Each row has a hidden score. How much does it go up from the first row of each pair to the second? 10 means little or no change, 20 a big rise and 0 a big fall. The score is a weighted sum of the row's numbers plus the product of two more (or one squared), each taken from its middle value.
tensor([-1.6,  1.7, -1.9,  0.7,  1.5, -1.3,  0.7, -0.6,  1.5,  0.0])
tensor([-1.4,  1.3, -1.2,  0.6,  1.6, -1.5,  1.0, -0.7,  1.6, -0.3]) >> 7
tensor([-1.4,  1.4, -1.2,  0.4,  1.5, -1.7,  0.9, -0.6,  1.5, -0.2])
tensor([-1.3,  1.4, -0.9,  0.4,  1.4, -1.9,  0.9, -0.6,  1.4,  0.1]) >> 15
tensor([-1.3,  1.9, -2.0,  0.1,  1.1, -1.7,  0.4, -0.2,  1.4,  0.4])
tensor([-1.0,  1.0, -0.6,  0.0,  1.3, -2.0,  0.9, -0.4,  1.3,  0.0]) >> 17
tensor([-1.1,  1.2, -1.4, -0.3,  1.2, -1.8,  0.9, -0.1,  1.2,  0.5])
tensor([-0.9,  0.7, -0.8, -0.3,  1.0, -1.6,  1.3, -0.1,  0.9,  0.3]) >> 10
tensor([-0.9,  0.8, -1.2, -0.4,  0.9, -1.3,  1.4,  0.1,  0.5,  1.0])
tensor([-0.4,  0.2, -0.7, -0.5,  0.7, -1.0,  1.4,  0.2,  0.3,  0.8]) >> 14
tensor([-0.6,  0.1, -1.1, -0.8,  0.3, -0.6,  1.2,  0.4, -0.1,  0.9])
tensor([-0.6,  0.3, -1.0, -0.6,  0.3, -0.2,  1.3,  0.2, -0.1,  1.7]) >> 13
tensor([-0.2, -0.3,  0.4,  0.1,  0.2, -0.1,  0.9, -0.1, -0.3,  1.0])
tensor([ 0.0, -0.7, -0.1, -0.5, -0.1,  0.2,  0.6,  0.1, -0.1,  0.9]) >> 14
tensor([-0.1, -0.7,  0.2, -0.3, -0.2,  0.3,  0.2,  0.0, -0.2,  1.0])
tensor([ 0.6, -0.8,  1.0,  0.1, -0.1,  0.3,  0.0, -0.1,  0.0,  0.4]) >> 5
tensor([ 0.1, -0.8,  0.9, -0.1, -0.2,  0.4, -0.4, -0.1,  0.0,  0.7])
tensor([ 0.5, -0.8,  1.1, -0.1, -0.4,  0.4, -0.7, -0.2,  0.1,  0.4]) >> 9
tensor([ 0.6, -0.8,  1.3, -0.1, -0.3,  0.3, -0.9,  0.0,  0.2, -0.2])
tensor([ 0.3, -0.8,  1.1, -0.5, -0.5,  0.5, -1.3,  0.0,  0.2,  0.2]) >> 4
tensor([ 0.5, -0.7,  1.3, -0.3, -0.6,  0.4, -1.5, -0.1,  0.2,  0.0])
tensor([ 0.4, -0.8,  1.1, -0.6, -0.6,  0.5, -1.7,  0.1,  0.2, -0.3]) >> 3
tensor([ 0.6, -0.8,  1.0, -0.5, -0.8,  0.5, -1.8,  0.1,  0.1, -0.5])
tensor([ 0.7, -0.7,  1.4, -0.1, -0.7,  0.5, -1.5,  0.0,  0.0, -0.5]) >> 14
tensor([ 0.9, -0.8,  1.1, -0.3, -0.8,  0.6, -1.5,  0.0,  0.0, -0.7])
tensor([ 1.0, -0.8,  1.3,  0.0, -0.7,  0.6, -1.3,  0.0, -0.2, -0.8]) >> 14
tensor([ 0.6, -0.8,  0.9, -0.4, -1.0,  0.7, -1.5,  0.1, -0.4, -0.8])
tensor([ 0.8, -0.8,  1.0, -0.2, -0.9,  0.7, -1.3,  0.0, -0.5, -0.8]) >> 16
tensor([ 0.9, -0.8,  1.0,  0.0, -1.0,  0.7, -1.3,  0.0, -0.7, -0.8])
tensor([ 0.9, -0.9,  1.0, -0.1, -0.8,  0.8, -1.2,  0.1, -0.6, -0.8]) >> 7
tensor([ 1.0, -0.8,  1.1,  0.1, -0.7,  0.7, -1.1,  0.1, -0.6, -0.8])
tensor([ 0.9, -0.8,  1.0, -0.1, -1.0,  0.8, -1.2,  0.2, -0.8, -0.8]) >> 10
tensor([ 1.1, -1.0,  0.7, -0.2, -0.8,  0.8, -1.1,  0.4, -0.6, -1.2])
tensor([ 1.0, -0.9,  0.6, -0.3, -1.0,  0.9, -1.2,  0.3, -0.8, -0.8]) >> 14
tensor([ 1.1, -0.9,  0.9,  0.0, -0.9,  0.8, -1.1,  0.3, -0.8, -1.0])
tensor([ 0.9, -0.8,  0.6, -0.3, -1.1,  1.0, -1.2,  0.3, -1.1, -0.6]) >> 14
tensor([ 1.0, -0.9,  0.8, -0.1, -1.0,  0.8, -1.2,  0.4, -0.9, -0.9])
tensor([ 1.0, -0.9,  0.7, -0.1, -0.9,  0.9, -1.2,  0.4, -0.8, -0.8]) >> 10
tensor([ 0.8, -0.8,  0.8, -0.2, -1.0,  0.9, -1.2,  0.4, -1.0, -0.7])
tensor([ 0.8, -0.8,  0.7, -0.1, -1.0,  1.0, -1.2,  0.4, -1.0, -0.5]) >> 12
tensor([ 1.2, -0.8,  0.9,  0.0, -0.9,  0.9, -1.2,  0.4, -0.8, -0.6])
tensor([ 0.8, -0.7,  0.8, -0.1, -1.1,  1.1, -1.3,  0.4, -1.1, -0.1]) >> 12
tensor([ 1.0, -0.7,  1.0,  0.1, -1.0,  1.0, -1.2,  0.3, -1.0, -0.1])
tensor([ 1.1, -0.8,  1.1,  0.1, -0.9,  0.9, -1.1,  0.3, -0.8, -0.3]) >> 8
tensor([ 0.8, -0.8,  0.9, -0.1, -0.9,  1.0, -1.2,  0.4, -0.8,  0.0])
tensor([ 1.1, -0.8,  1.1,  0.2, -0.8,  0.9, -1.0,  0.3, -0.6,  0.1]) >> 12
tensor([ 1.0, -0.8,  1.0,  0.2, -0.7,  0.9, -0.9,  0.3, -0.7,  0.1])
tensor([ 0.6, -0.8,  0.6, -0.3, -0.9,  1.0, -0.8,  0.4, -0.8,  0.6]) >> 14
tensor([ 0.7, -0.9,  0.7,  0.0, -0.7,  0.8, -0.6,  0.3, -0.6,  0.4])
tensor([ 0.5, -0.6,  0.8,  0.2, -0.7,  0.8, -0.2,  0.1, -0.8,  1.0]) >> 15
tensor([ 0.5, -0.7,  0.6,  0.2, -0.7,  0.7,  0.0,  0.0, -0.8,  1.0])
tensor([ 0.0, -0.5, -0.2, -0.2, -0.7,  0.7,  0.3,  0.2, -0.8,  1.5]) >> 17
tensor([ 0.0, -0.6, -0.1,  0.0, -0.4,  0.5,  0.6,  0.1, -0.6,  1.4])
tensor([ 0.0, -0.5,  0.1,  0.2, -0.2,  0.2,  0.8,  0.1, -0.5,  1.0]) >> 2
tensor([ 0.0, -0.4, -0.3, -0.1, -0.1,  0.1,  1.2,  0.3, -0.4,  0.9])
tensor([-0.4,  0.0, -1.1, -0.4, -0.1,  0.0,  1.3,  0.4, -0.4,  1.3]) >> 13
tensor([-0.6,  0.0, -1.0, -0.3,  0.2, -0.4,  1.4,  0.3, -0.2,  1.0])
tensor([-0.9,  0.4, -1.2, -0.3,  0.4, -0.7,  1.5,  0.1,  0.1,  0.9]) >> 8
tensor([-1.1,  0.3, -1.1, -0.2,  0.9, -1.0,  1.4,  0.0,  0.6,  0.4])
tensor([-1.1,  0.9, -1.3, -0.1,  1.1, -1.2,  1.4, -0.2,  0.9,  0.3]) >> 11
tensor([-1.5,  1.4, -1.9,  0.3,  1.1, -1.3,  1.0, -0.3,  1.1,  0.6])
tensor([-1.5,  1.6, -1.8,  0.4,  1.1, -1.4,  1.0, -0.5,  1.2,  0.3]) >> 9
tensor([-1.6,  1.3, -1.5,  0.5,  1.4, -1.4,  1.0, -0.5,  1.3,  0.0])
tensor([-1.2,  1.1, -1.2,  0.7,  1.6, -1.4,  1.2, -0.7,  1.6, -0.2]) >> 10
tensor([-1.4,  1.5, -1.5,  0.8,  1.5, -1.3,  1.1, -0.7,  1.5, -0.2])
tensor([-1.4,  1.1, -1.3,  0.8,  1.7, -1.3,  1.2, -0.7,  1.6, -0.5]) >> 7
tensor([-1.4,  1.2, -1.6,  0.7,  1.7, -1.2,  1.1, -0.7,  1.7, -0.6])
tensor([-1.5,  1.4, -1.8,  0.9,  1.6, -1.1,  1.0, -0.7,  1.7, -0.2]) >> 14
tensor([-1.2,  0.9, -1.2,  0.9,  1.9, -1.1,  1.2, -0.7,  1.8, -0.6])
tensor([-1.5,  1.8, -2.2,  0.9,  1.4, -1.0,  0.7, -0.6,  1.6, -0.2]) >> 18
tensor([-1.5,  1.8, -2.1,  1.0,  1.4, -1.1,  0.8, -0.7,  1.6, -0.1])
tensor([-1.6,  2.0, -1.4,  0.4,  1.4, -1.3,  0.8, -0.6,  1.3, -0.6]) >> 5
tensor([-1.6,  1.8, -1.1,  0.4,  1.4, -1.5,  0.8, -0.6,  1.2, -0.4])
tensor([-1.4,  1.6, -1.2,  0.2,  1.4, -1.7,  0.8, -0.6,  1.4, -0.5]) >> 15
tensor([-1.4,  1.5, -1.2,  0.0,  1.4, -1.8,  0.7, -0.4,  1.4, -0.3])
tensor([-1.2,  1.6, -1.2,  0.1,  1.3, -2.0,  0.6, -0.4,  1.4,  0.2]) >> 18
tensor([-1.2,  1.4, -1.4, -0.2,  1.3, -2.0,  0.6, -0.2,  1.5,  0.2])
tensor([-1.2,  1.3, -1.4, -0.2,  1.3, -1.8,  0.8, -0.2,  1.3,  0.5]) >> 8
tensor([-1.2,  0.9, -0.8,  0.1,  1.1, -1.7,  1.1, -0.4,  0.9,  0.5])
tensor([-0.5,  0.4, -0.6,  0.0,  1.1, -1.3,  1.5, -0.3,  0.8,  0.5]) >> 16
tensor([-1.1,  0.6, -1.5, -0.3,  0.6, -1.0,  1.4, -0.1,  0.3,  0.8])
tensor([-1.0,  0.5, -1.2, -0.2,  0.5, -0.5,  1.4, -0.1,  0.0,  1.3]) >> 12
tensor([-0.9,  0.3, -1.4, -0.4,  0.2, -0.2,  1.3, -0.1, -0.2,  1.4])
tensor([-0.5, -0.2, -0.8, -0.4,  0.2,  0.1,  1.2,  0.0, -0.1,  1.1]) >> 10
tensor([-0.3, -0.4, -0.2, -0.1, -0.1,  0.3,  0.9, -0.2, -0.4,  1.0])
tensor([ 0.2, -0.7,  0.3,  0.1,  0.0,  0.5,  0.6, -0.1, -0.2,  0.7]) >> 7
tensor([ 0.4, -0.8,  0.6, -0.1, -0.2,  0.6,  0.3, -0.1, -0.3,  0.3])
tensor([ 0.6, -0.8,  0.6, -0.1, -0.3,  0.7,  0.0, -0.1, -0.4,  0.2]) >> 12
tensor([ 0.7, -0.9,  0.6, -0.2, -0.5,  0.8, -0.2,  0.0, -0.4,  0.0])
tensor([ 1.0, -0.8,  0.9, -0.1, -0.6,  0.9, -0.3, -0.1, -0.5,  0.0]) >> 12
tensor([ 0.8, -0.8,  0.7, -0.3, -0.9,  1.0, -0.6,  0.1, -0.7, -0.2])
tensor([ 1.2, -0.7,  1.3,  0.2, -0.6,  0.8, -0.6,  0.0, -0.6, -0.5]) >> 9
tensor([ 1.2, -0.8,  1.0,  0.0, -0.8,  1.0, -0.8,  0.1, -0.7, -0.6])
tensor([ 1.1, -0.8,  1.0,  0.0, -0.9,  1.0, -0.9,  0.1, -0.8, -0.6]) >> 9
tensor([ 1.2, -0.8,  0.8, -0.1, -1.0,  1.1, -1.0,  0.2, -0.9, -0.5])
tensor([ 1.1, -0.7,  0.9, -0.1, -1.0,  1.2, -0.9,  0.2, -1.0, -0.4]) >> 10
tensor([ 1.3, -0.8,  1.1,  0.1, -0.7,  0.9, -0.9,  0.3, -0.7, -0.8])
tensor([ 1.4, -0.8,  0.9,  0.1, -1.0,  1.0, -1.0,  0.3, -0.9, -0.8]) >> 14
tensor([ 1.0, -0.7,  0.7, -0.1, -1.1,  1.1, -1.0,  0.4, -1.3, -0.6])
tensor([ 1.4, -0.8,  0.9,  0.0, -1.0,  1.0, -0.9,  0.4, -1.0, -0.9]) >> 11
tensor([ 1.4, -0.8,  1.1,  0.2, -0.8,  0.9, -0.8,  0.4, -0.9, -0.8])
tensor([ 1.1, -0.7,  0.7, -0.1, -1.1,  1.1, -1.0,  0.5, -1.3, -0.7]) >> 11
tensor([ 1.2, -0.7,  0.9,  0.1, -0.9,  1.0, -0.9,  0.4, -1.2, -0.6])
tensor([ 1.3, -0.8,  1.0,  0.2, -0.9,  0.9, -1.0,  0.4, -1.1, -0.8]) >> 9
tensor([ 0.9, -0.7,  0.4, -0.3, -1.3,  1.2, -1.1,  0.6, -1.6, -0.6])
tensor([ 1.2, -0.8,  0.8,  0.0, -0.9,  1.0, -1.0,  0.5, -1.2, -0.7]) >> 8
tensor([ 0.8, -0.7,  0.4, -0.4, -1.3,  1.2, -1.1,  0.6, -1.6, -0.3])
tensor([ 1.2, -0.8,  0.9,  0.1, -0.9,  1.0, -1.0,  0.4, -1.2, -0.7]) >> 6
tensor([ 1.2, -0.9,  0.6, -0.1, -1.0,  1.0, -1.1,  0.6, -1.1, -0.7])
tensor([ 1.2, -0.8,  0.6, -0.1, -1.1,  1.1, -1.1,  0.6, -1.1, -0.5]) >> 11
tensor([ 0.8, -0.8,  0.5, -0.2, -1.0,  1.1, -1.2,  0.6, -1.2, -0.5])
tensor([ 1.0, -0.7,  1.1,  0.2, -0.9,  1.0, -1.0,  0.4, -1.0, -0.3]) >> 9
tensor([ 0.8, -0.7,  0.7, -0.2, -1.1,  1.1, -1.2,  0.5, -1.1, -0.3])
tensor([ 1.1, -0.8,  1.0,  0.2, -1.0,  0.9, -1.2,  0.4, -0.9, -0.3]) >> 10
tensor([ 1.1, -0.8,  1.1,  0.2, -0.9,  0.9, -1.2,  0.4, -0.8, -0.2])
tensor([ 1.0, -0.8,  1.2,  0.3, -0.8,  0.8, -1.2,  0.3, -0.7,  0.0]) >> 9
tensor([ 0.7, -0.8,  0.9,  0.0, -1.0,  0.9, -1.3,  0.4, -0.8,  0.4])
tensor([ 0.9, -0.8,  1.2,  0.3, -0.6,  0.7, -1.1,  0.3, -0.4,  0.1]) >> 5
tensor([ 0.9, -0.8,  1.2,  0.2, -0.7,  0.7, -1.2,  0.4, -0.4,  0.3])
tensor([ 0.7, -0.8,  1.0,  0.0, -0.8,  0.8, -1.1,  0.3, -0.5,  0.7]) >> 14
tensor([ 0.7, -0.7,  1.1,  0.2, -0.8,  0.7, -0.9,  0.2, -0.6,  0.9])
tensor([ 0.8, -0.8,  1.2,  0.4, -0.4,  0.5, -0.6,  0.1, -0.3,  0.6]) >> 6
tensor([ 0.4, -0.7,  0.7,  0.0, -0.6,  0.6, -0.4,  0.2, -0.5,  1.1])
tensor([ 0.4, -0.7,  0.7,  0.2, -0.4,  0.5, -0.1,  0.1, -0.4,  1.2]) >> 10
tensor([ 0.4, -0.7,  0.5,  0.0, -0.3,  0.4,  0.3,  0.1, -0.3,  1.2])
tensor([ 0.0, -0.7,  0.2, -0.1, -0.2,  0.2,  0.5,  0.2, -0.3,  1.1]) >> 8
tensor([-0.1, -0.3,  0.0, -0.3, -0.1, -0.1,  1.0,  0.3, -0.4,  1.2])
tensor([ 0.2, -0.3, -0.3, -0.6,  0.2, -0.3,  1.2,  0.5, -0.2,  1.0]) >> 14
tensor([-0.9,  1.0, -1.2, -0.9,  0.7, -1.4,  1.4,  0.4,  0.2,  0.3])
tensor([-0.9,  1.1, -0.7, -0.5,  1.1, -1.5,  1.4, -0.1,  0.6, -0.2]) >> 6
tensor([-1.1,  1.3, -0.6, -0.2,  1.2, -1.7,  1.2, -0.3,  0.8, -0.6])
tensor([-1.5,  1.8, -0.9, -0.1,  1.2, -1.6,  0.9, -0.5,  0.7, -0.7]) >> 2
tensor([-1.6,  1.9, -1.0,  0.0,  1.2, -1.5,  0.8, -0.5,  0.7, -0.9])
tensor([-1.6,  2.0, -1.1,  0.0,  1.2, -1.4,  0.8, -0.5,  0.9, -0.9]) >> 9
tensor([-1.6,  2.0, -1.0,  0.3,  1.3, -1.4,  0.8, -0.7,  1.0, -0.8])
tensor([-1.8,  1.9, -1.4,  0.2,  1.3, -1.2,  0.7, -0.6,  1.2, -0.9]) >> 8
tensor([-1.7,  1.8, -1.1,  0.4,  1.4, -1.3,  0.8, -0.7,  1.3, -0.9])
tensor([-1.6,  1.8, -1.3,  0.4,  1.5, -1.2,  0.9, -0.6,  1.4, -0.9]) >> 10
tensor([-1.4,  1.5, -0.7,  0.6,  1.6, -1.3,  1.1, -0.8,  1.5, -1.1])
tensor([-1.4,  1.8, -1.1,  0.7,  1.6, -1.2,  1.0, -0.8,  1.5, -0.8]) >> 12
tensor([-1.5,  1.6, -1.5,  0.9,  1.6, -1.3,  1.0, -0.8,  1.6, -0.4])
tensor([-1.5,  1.5, -1.7,  0.7,  1.6, -1.2,  0.9, -0.6,  1.6, -0.2]) >> 13
tensor([-1.4,  1.6, -1.6,  0.8,  1.6, -1.4,  0.9, -0.7,  1.6, -0.2])
tensor([-1.3,  1.3, -1.1,  0.7,  1.6, -1.6,  1.0, -0.7,  1.6, -0.2]) >> 10
tensor([-1.4,  1.8, -1.8,  0.6,  1.3, -1.6,  0.7, -0.5,  1.5,  0.2])
tensor([-1.2,  1.3, -1.5,  0.1,  1.5, -1.7,  0.9, -0.4,  1.6, -0.1]) >> 13
tensor([-1.2,  1.3, -1.5,  0.2,  1.3, -1.8,  0.9, -0.4,  1.5,  0.2])
tensor([-1.3,  1.5, -1.8,  0.1,  1.1, -1.6,  0.8, -0.3,  1.2,  0.5]) >> 10
tensor([-1.3,  1.0, -1.5, -0.1,  1.1, -1.4,  1.1, -0.2,  1.1,  0.4])
tensor([-1.3,  1.0, -1.6, -0.2,  0.9, -1.2,  1.3, -0.1,  0.7,  0.7]) >> 12
tensor([-1.1,  0.3, -1.0, -0.3,  0.9, -0.7,  1.4, -0.1,  0.3,  0.8])
tensor([-0.4, -0.1, -0.4, -0.1,  0.6, -0.5,  1.4, -0.1,  0.1,  0.7]) >> 13
tensor([-0.2, -0.5, -0.3, -0.1,  0.3, -0.1,  1.1,  0.0,  0.0,  0.6])
tensor([ 0.0, -0.6,  0.2,  0.1,  0.2,  0.1,  0.9, -0.1, -0.2,  0.8]) >> 11
tensor([ 0.3, -0.7,  0.8, -0.1, -0.4,  0.6,  0.0, -0.2, -0.4,  0.6])
tensor([ 0.7, -0.8,  1.1,  0.1, -0.4,  0.6, -0.3, -0.2, -0.3,  0.1]) >> 7
tensor([ 0.6, -0.8,  1.0, -0.2, -0.7,  0.7, -0.6, -0.1, -0.4,  0.2])
tensor([ 1.0, -0.9,  1.1,  0.0, -0.6,  0.7, -0.9,  0.0, -0.2, -0.3]) >> 8
tensor([ 0.7, -0.8,  1.0, -0.3, -0.8,  0.8, -1.1, -0.1, -0.4, -0.1])
tensor([ 0.7, -0.8,  0.9, -0.3, -0.9,  0.8, -1.3,  0.0, -0.5, -0.4]) >> 9
tensor([ 0.8, -0.8,  1.0, -0.3, -1.0,  0.9, -1.3, -0.1, -0.5, -0.4])
tensor([ 1.1, -0.8,  1.1,  0.0, -0.9,  0.8, -1.2,  0.0, -0.4, -0.7]) >> 12
tensor([ 0.7, -0.8,  0.7, -0.5, -1.1,  1.0, -1.4,  0.1, -0.7, -0.6])
tensor([ 1.1, -0.8,  1.1,  0.1, -0.8,  0.8, -1.1,  0.1, -0.5, -0.9]) >> 11
tensor([ 1.3, -0.9,  1.0,  0.0, -0.7,  0.7, -1.1,  0.2, -0.4, -1.0])
tensor([ 0.8, -0.8,  0.8, -0.3, -0.9,  0.9, -1.2,  0.2, -0.7, -0.8]) >> 7
tensor([ 0.7, -0.9,  0.5, -0.4, -1.1,  0.9, -1.3,  0.3, -0.9, -0.9])
tensor([ 0.7, -0.8,  0.7, -0.3, -1.2,  1.0, -1.2,  0.2, -1.1, -0.7]) >> 12
tensor([ 1.2, -0.9,  0.9, -0.1, -0.9,  0.8, -1.1,  0.3, -0.7, -1.0])
tensor([ 1.1, -0.8,  1.0,  0.1, -1.0,  0.8, -1.1,  0.3, -0.9, -1.0]) >> 10
tensor([ 1.1, -0.9,  0.9,  0.0, -0.8,  0.8, -1.1,  0.3, -0.8, -1.0])
tensor([ 1.0, -0.9,  0.7, -0.2, -1.1,  0.9, -1.2,  0.4, -1.0, -0.7]) >> 13
